In the rows, zero is written as 128.
Where one turn sends some rows of the set: a few examples, then the rows asked:
Dul: [148 128  88 146 113  94 119 120 105 145 130  98 121 122 105 113 140 151
 116 150 140 113 145  93 132 135 142 130 133 117  92 147 177 143]
bofif: [137 125 101 130 156 118 146 120 128  98 145 141 134 128 140 139 144 146
 149 134 123  91 123 121 136 141 110 133 146 116 147 101 128 113]
mesod: [171  87  87 122 145 113 133 142 113 148 120 120 128 118 130 123 120 118
 140  97 149  92 124 129 113 115 117  95 159 124 114 148 112  99]
noba: [151 120  88 127 147 120 132 136  90 148 114 136 124 140  97 142 159 155
 136 147 129  86 125 128  86 120 133 105 109 137 157 127 144 119]
bab: [129 117 134 130 154 121 104 144  97 135 105  98 125 102 124 143 103 134
 142 108 125 114 120 147 128 109 113 106 156 170 116 149 138 115]
tatof: [161 128  77 138 128 137 126 113 120 148 127 170 144 118 142 137 116 135
  98 119 107  94 136 117 100 145 142 101 146 133 134 133 117 125]
tirev: [136 138 107 137 129 136 113 113  65 113 157 122 126 127  91 154 135 145
 148 131 121  92 170 147 102 136 131 101 136 154 131 124 128 141]
Nito: [121 126  84 139 150 149 106 133 105 149 129 143 116 113  72  99 148 120
 138 124 139 112 145 126 141 111 137 129 181 130 124 117 148 109]
Ziv: [129 110 101 133 109 126  94 133 122 140 107 129 128  93 107 149 134 144
 124 128 124 110 134  95 158 138 128 132 134 150  62 124 129 138]
nus: [153 103  90 147 136  99 104 113 120 104 141 118 126 113 108 114 147 126
 154 107 144 124 149 115 109 112 114  90 153 131 124 173 130 138]
tisu: [116 108  78 130 105 148 101 134 132 103 141 132 117 117 158 133 166 136
 138 148 123 116 141 129 126 155 128 124 122 138 125 121 126 124]
sel: [114 133  89 144 114 103 102 121 107 142 114 135 131 118 111 123 125 107
  91  99 122 122 122 106 132 103 112 137 136 127 119 114 119 165]
vak: [142 117 101 134 122 116  98 130 163 120 134 116 126 124 113 146 126 131
 115 131 125 101 130 136 111 148 135 176 169 136 126 157 112 114]
kunut: [137 103  99 126 156 125 113 148 115 144 140 126 119 132 133 133 117 143
 139 124 104 127  92 136 113 114  91 125 107 143 154 122 123 121]
zizu: [125 155  81 120 163 118 117 120  97 141 116 133 134 126 114 133 142 122
  94 108 138 105 126  92 135 132 130 106 131 139 153 136 145 142]
gupi: [160 126  76 137 112 104  94 139 115 135 117 124 129 146  88  95 148 129
 127 130 129 125 140 126 126 128 146 167 116 128 127 105 130 134]
pag: [135 108 101 138 122 134 119 145 100  89 162  57 123 122 104 136 132 128
 132 122 126 101 140 129 129 120 113 129 155 135 123 135 150 116]
gemog: [148 108 104 176 122 126 107 121  91 134 115  84 111 117 111 117 113 143
  93 137 132 105 128 120 118 104 108 120 126 142 125 162 162 129]
fis: [153 129 125 140 126 123  78 158 110 117 108 125  97 137  90 145 122 152
 135 134 138 123 143 115 125 154 148 148 133 150 142 103 132 126]
Nilu: [117 139 129 127 120 129 114 136 113 137 109 106 137 131 114 156 118 170
 135 136 143  83 126 118  98 143 150 117 147 152 130 131 163  92]
pitir: [133 110 116 119  91 138 112 129  86 134 154 111 109 131 112 111 118 148
 136 158 155 133 122 109 146 113 128 119 160 119 126 106 129 126]
bosi: [119 145 105 152 126 104 120 114 112 168 149 155 121 120  91 131 121 131
 124 112 109 118 119 114 117 142 129 128 136 109 103 132 114  81]
gegum: [134 101  99 126 120 119 114 148 152 141 108 131 123 123 106 137 129 152
 130 121 123 109 115 126 160 128 128 114  85 140 107 142 112 104]
lan: [155 123 107 131 108 120 127 104  65 149 121 116 128  90 113 129 141 122
 115 165 121 110 118 135 140 128 125 131 129 134 105 136 100 104]
Kana: [164 108 103 104 100 127 125 135 114 124 150 119  96  92 123 132 132 138
 142 119  90  89 123 141 135 129 129  99 116 132 116 154 118 140]
nedir: [133 131  87 129 118 113 113 122  83 136 126 116 106 146 126 159 145 124
  99 120 143  99 156 142  96 133 141  98 151 127 102 151 102 154]
Varar: [121  98 107 133  91 139 114 151 124 160 152 108 113  97 122 141  96 129
 119 131 118  95 141 152  98 142 140 135 148 149 137 146 139 107]
Dopa: [137 112  99 167 144 109 127 157 119 112 117 134 142 143 100 155 125 127
 128 122 147 113 168 132 108 137 147 123 174 126 135 105 127 110]

tatof goes to Kana
nus goes to vak
Now these:
bosi goes to lan
bab goes to Nilu
Dul goes to gupi
tirev goes to bofif
gemog goes to fis

